In the rows, zero is written as 128.
Rotation paths and how fast each direction turns (degrees per step)
Each turn is a multiple of 5 degrees from 10 to 175, or 0.
Each row of a path follows its step; steps can be skipped.
Path 1:
step 0: [127 127 121 139 126 130 123 116 132 138 123 134 122 136 127 136 128 127
 127 117 135 118 138 137 122 127 122 138 139 121 126 130]
step 1: [131 124 123 120 139 143 128 118 135 137 124 126 118 133 134 118 129 131
 116 120 131 132 135 137 132 119 127 132 129 133 124 129]
step 2: [129 128 118 135 135 141 131 117 118 124 120 118 125 122 132 131 120 128
 124 127 133 135 139 125 127 124 117 125 125 138 139 130]
step 3: [132 127 120 131 136 134 120 114 127 117 125 117 123 139 123 137 123 122
 118 133 126 124 117 121 126 123 118 124 134 125 128 122]
step 4: [117 142 122 130 127 127 115 122 138 131 125 114 123 130 128 130 125 117
 117 122 124 130 135 120 129 136 126 128 137 132 121 129]
step 5: [119 125 116 134 118 128 125 118 129 133 124 133 124 144 126 127 119 123
 126 120 138 126 134 126 137 129 124 140 126 132 125 121]
step 6: [126 121 128 122 142 139 127 124 125 136 125 125 126 143 119 131 118 131
 127 119 127 136 142 134 138 126 129 123 131 129 124 123]
step 7: [128 125 113 125 139 136 132 124 124 131 125 120 127 130 136 132 113 122
 125 133 131 142 125 126 138 135 126 125 126 130 134 139]
step 8: [134 125 116 131 128 126 128 118 128 120 113 127 124 127 124 141 120 126
 131 126 124 127 123 118 136 135 122 116 136 126 119 126]
step 9: [116 128 119 123 127 124 126 126 132 124 128 122 133 132 133 127 127 122
 115 115 118 123 125 121 143 126 127 125 135 128 113 132]
step 10: [115 131 121 128 121 128 132 132 133 129 120 132 135 138 122 127 117 131
 131 108 130 133 127 123 131 132 121 133 126 139 129 131]
Speeds:
[128 131 125 128 130 128 127 123 128 128 127 125 130 129 127 128 126 131
 123 122 133 128 126 128 131 130 129 127 129 126 129 127]
0
Path 2:
step 0: [137 136 132 137 113 125 127 125 135 129 122 133 113 128 126 127 121 131
 136 129 120 124 142 130 136 134 127 134 132 120 130 127]
step 1: [127 131 141 134 135 123 120 120 119 136 135 119 132 134 121 121 125 136
 123 125 125 127 135 133 131 137 116 126 138 132 126 121]
step 2: [122 123 125 119 126 133 131 133 125 135 143 126 124 132 123 114 137 129
 128 123 135 130 133 131 133 144 131 133 123 120 129 137]
step 3: [134 135 127 132 130 138 130 135 127 139 121 118 127 120 125 130 123 129
 126 129 130 134 127 126 129 136 136 121 119 112 113 123]
step 4: [130 142 132 138 127 132 138 126 124 122 117 132 115 124 129 122 128 127
 123 129 119 120 130 138 132 139 131 131 136 123 136 125]
step 5: [128 125 140 130 122 131 118 132 125 128 124 126 124 129 119 116 127 122
 125 129 133 134 136 142 127 133 115 126 137 137 120 122]
step 6: [121 116 129 123 121 131 117 119 113 133 130 124 123 127 132 126 140 132
 127 125 134 127 130 126 134 141 138 131 133 119 123 130]
step 7: [130 135 133 125 129 134 124 130 124 120 127 123 120 123 119 133 122 132
 133 124 130 138 127 119 127 143 132 129 111 119 127 117]
step 8: [125 132 125 138 138 138 134 130 125 128 122 128 130 124 122 129 126 126
 136 141 116 122 133 136 131 145 131 136 135 131 127 124]
step 9: [130 130 132 135 110 125 129 135 116 131 127 124 125 132 121 118 130 127
 127 138 130 138 142 135 129 124 126 140 132 130 126 125]
step 10: [121 119 141 126 124 136 122 128 119 133 137 125 127 122 121 131 126 139
 118 123 131 126 121 124 137 130 131 134 142 120 121 123]
Speeds:
[124 128 124 127 131 127 129 125 129 129 129 124 131 130 128 127 129 130
 130 129 127 129 129 127 127 133 127 128 121 128 130 127]
70
[128 130 125 129 129 129 126 130 131 126 133 132 129 126 132 131 129 128
 129 126 132 132 126 128 129 130 132 128 128 123 127 124]
90
Path 3:
step 0: [124 111 131 130 127 117 125 134 130 134 119 128 117 129 137 120 120 122
 132 131 127 123 129 140 133 128 126 135 128 121 124 135]
step 1: [127 119 126 141 136 138 130 124 131 137 126 131 121 143 131 126 118 124
 132 129 122 122 128 130 122 133 120 134 140 133 134 134]
step 2: [138 119 127 132 132 142 119 124 121 126 121 123 131 133 124 128 126 129
 130 118 121 122 127 134 121 139 130 140 119 117 129 131]
step 3: [139 112 126 133 131 128 125 124 129 132 123 129 129 121 128 122 123 139
 119 123 114 127 121 133 125 129 126 113 125 127 131 129]
step 4: [125 126 121 124 131 118 113 127 134 131 114 134 127 127 136 128 130 124
 129 133 115 124 126 130 123 132 116 123 128 117 123 134]
step 5: [125 121 121 129 130 128 117 116 129 136 128 139 127 142 130 131 123 128
 128 136 130 137 128 144 120 131 124 129 132 126 135 122]
step 6: [125 125 130 143 122 129 122 127 121 136 128 129 132 126 134 130 128 129
 124 126 119 132 128 141 138 142 126 142 122 120 130 127]
step 7: [125 117 127 147 130 135 127 127 137 128 135 123 131 132 131 125 126 127
 123 129 126 128 131 132 127 137 117 113 117 124 129 135]
step 8: [131 134 121 128 138 133 125 133 124 131 120 127 129 126 127 130 115 128
 123 136 121 131 141 130 118 134 117 125 117 116 123 132]
step 9: [131 127 135 130 135 124 124 121 141 128 124 141 125 122 131 132 119 135
 120 126 130 133 137 141 118 130 130 128 126 119 139 126]
step 10: [121 132 130 134 130 125 114 126 129 127 128 131 132 122 142 140 121 134
 134 119 117 129 133 128 134 136 118 129 127 130 138 124]
Speeds:
[130 126 123 127 131 129 127 130 128 130 133 126 126 128 129 127 126 131
 132 127 130 130 129 131 129 126 126 125 127 134 130 125]
160
Path 4:
step 0: [116 138 129 130 127 120 133 125 128 141 125 133 118 125 119 126 125 119
 127 129 133 123 136 126 128 115 134 142 133 126 131 131]
step 1: [126 138 126 133 121 126 111 138 122 126 134 130 129 127 126 131 134 129
 134 131 137 129 123 137 131 132 124 142 136 116 136 132]
step 2: [120 121 124 134 122 122 123 133 133 128 136 130 129 120 125 132 123 145
 123 125 140 145 120 127 128 124 130 122 129 133 130 135]
step 3: [127 137 133 120 120 119 135 126 127 141 132 125 118 129 125 128 118 128
 126 119 135 134 129 122 121 134 142 130 128 133 136 119]
step 4: [125 138 123 127 123 131 123 144 124 135 124 138 134 132 124 111 123 123
 124 127 131 125 137 124 129 129 134 137 139 122 129 133]
step 5: [126 127 129 131 133 132 119 131 117 126 127 133 123 119 125 127 127 131
 127 124 148 137 123 129 131 110 121 134 132 120 129 130]
step 6: [126 136 124 127 123 121 123 129 130 132 139 126 119 120 122 148 122 129
 134 126 131 138 127 127 120 127 136 133 134 132 120 133]
step 7: [118 129 123 127 117 122 126 142 127 142 138 133 124 135 126 123 125 137
 134 130 130 124 130 121 124 134 125 128 133 135 140 122]
step 8: [122 135 121 124 125 129 134 133 133 125 128 136 132 124 131 113 121 132
 126 121 144 137 130 136 134 122 132 140 124 128 134 122]
step 9: [139 139 131 135 133 126 123 123 128 129 132 135 123 129 115 126 124 127
 127 134 146 134 125 125 123 125 141 133 135 122 125 135]
step 10: [122 132 121 125 113 127 127 138 127 136 129 128 117 127 116 136 132 132
 124 121 128 125 118 116 127 125 125 129 139 119 128 136]
Speeds:
[130 125 127 131 128 130 125 126 129 127 128 127 133 126 128 131 126 128
 127 127 130 128 127 126 133 123 132 129 127 131 129 123]
115
[130 130 128 126 127 127 130 126 129 127 126 127 126 125 130 132 129 123
 129 121 129 130 129 132 127 129 128 132 125 127 130 126]
140
[124 128 127 129 130 126 124 129 128 129 129 125 125 128 131 132 131 126
 130 130 125 128 127 130 129 124 125 131 130 132 128 129]
70
Path 5:
step 0: [131 133 131 117 127 135 131 121 126 116 124 130 142 114 135 126 119 121
 135 130 126 127 132 126 120 129 125 138 131 115 141 128]
step 1: [133 137 124 126 122 138 134 135 132 131 133 135 128 121 137 123 125 137
 132 142 114 130 126 132 124 142 134 120 132 140 131 132]
step 2: [127 117 128 123 139 133 134 129 121 135 136 132 124 127 127 131 128 119
 119 131 117 128 130 129 145 136 124 111 129 122 119 120]
step 3: [121 113 110 123 133 134 120 131 126 121 134 113 124 130 115 126 123 128
 137 126 128 126 130 127 119 126 127 124 123 117 123 132]
step 4: [125 118 124 129 134 132 125 141 128 135 129 135 139 129 137 123 140 132
 136 128 131 120 122 120 112 118 126 140 134 133 124 125]
step 5: [137 132 140 130 127 124 123 122 123 124 130 135 130 144 122 135 133 127
 137 131 131 124 121 128 127 131 119 121 149 138 124 126]
step 6: [131 129 120 141 118 120 120 117 135 126 113 130 132 137 125 130 125 132
 125 136 125 131 137 125 135 127 128 125 127 118 114 118]
step 7: [123 133 133 129 126 134 132 116 134 133 131 115 127 135 129 119 134 136
 114 126 120 139 122 134 121 116 130 138 126 118 125 127]
step 8: [131 125 140 118 122 129 127 131 117 138 131 127 128 135 136 134 127 123
 132 132 133 148 134 123 130 122 133 137 123 132 132 142]
step 9: [133 124 124 137 124 115 123 123 125 130 129 132 113 130 132 123 132 120
 118 124 133 128 135 122 123 138 128 119 119 144 137 135]
step 10: [125 129 132 134 134 133 129 126 129 124 118 129 135 122 114 121 131 118
 114 121 138 119 130 123 133 122 140 119 128 121 142 127]
Speeds:
[131 128 128 132 129 127 128 125 130 130 128 124 130 133 128 130 128 127
 130 131 131 129 126 130 128 124 125 131 126 131 125 124]
35
[129 129 125 127 124 129 126 132 128 126 126 126 129 131 125 131 123 129
 132 131 129 130 131 125 128 130 131 129 126 128 127 131]
140
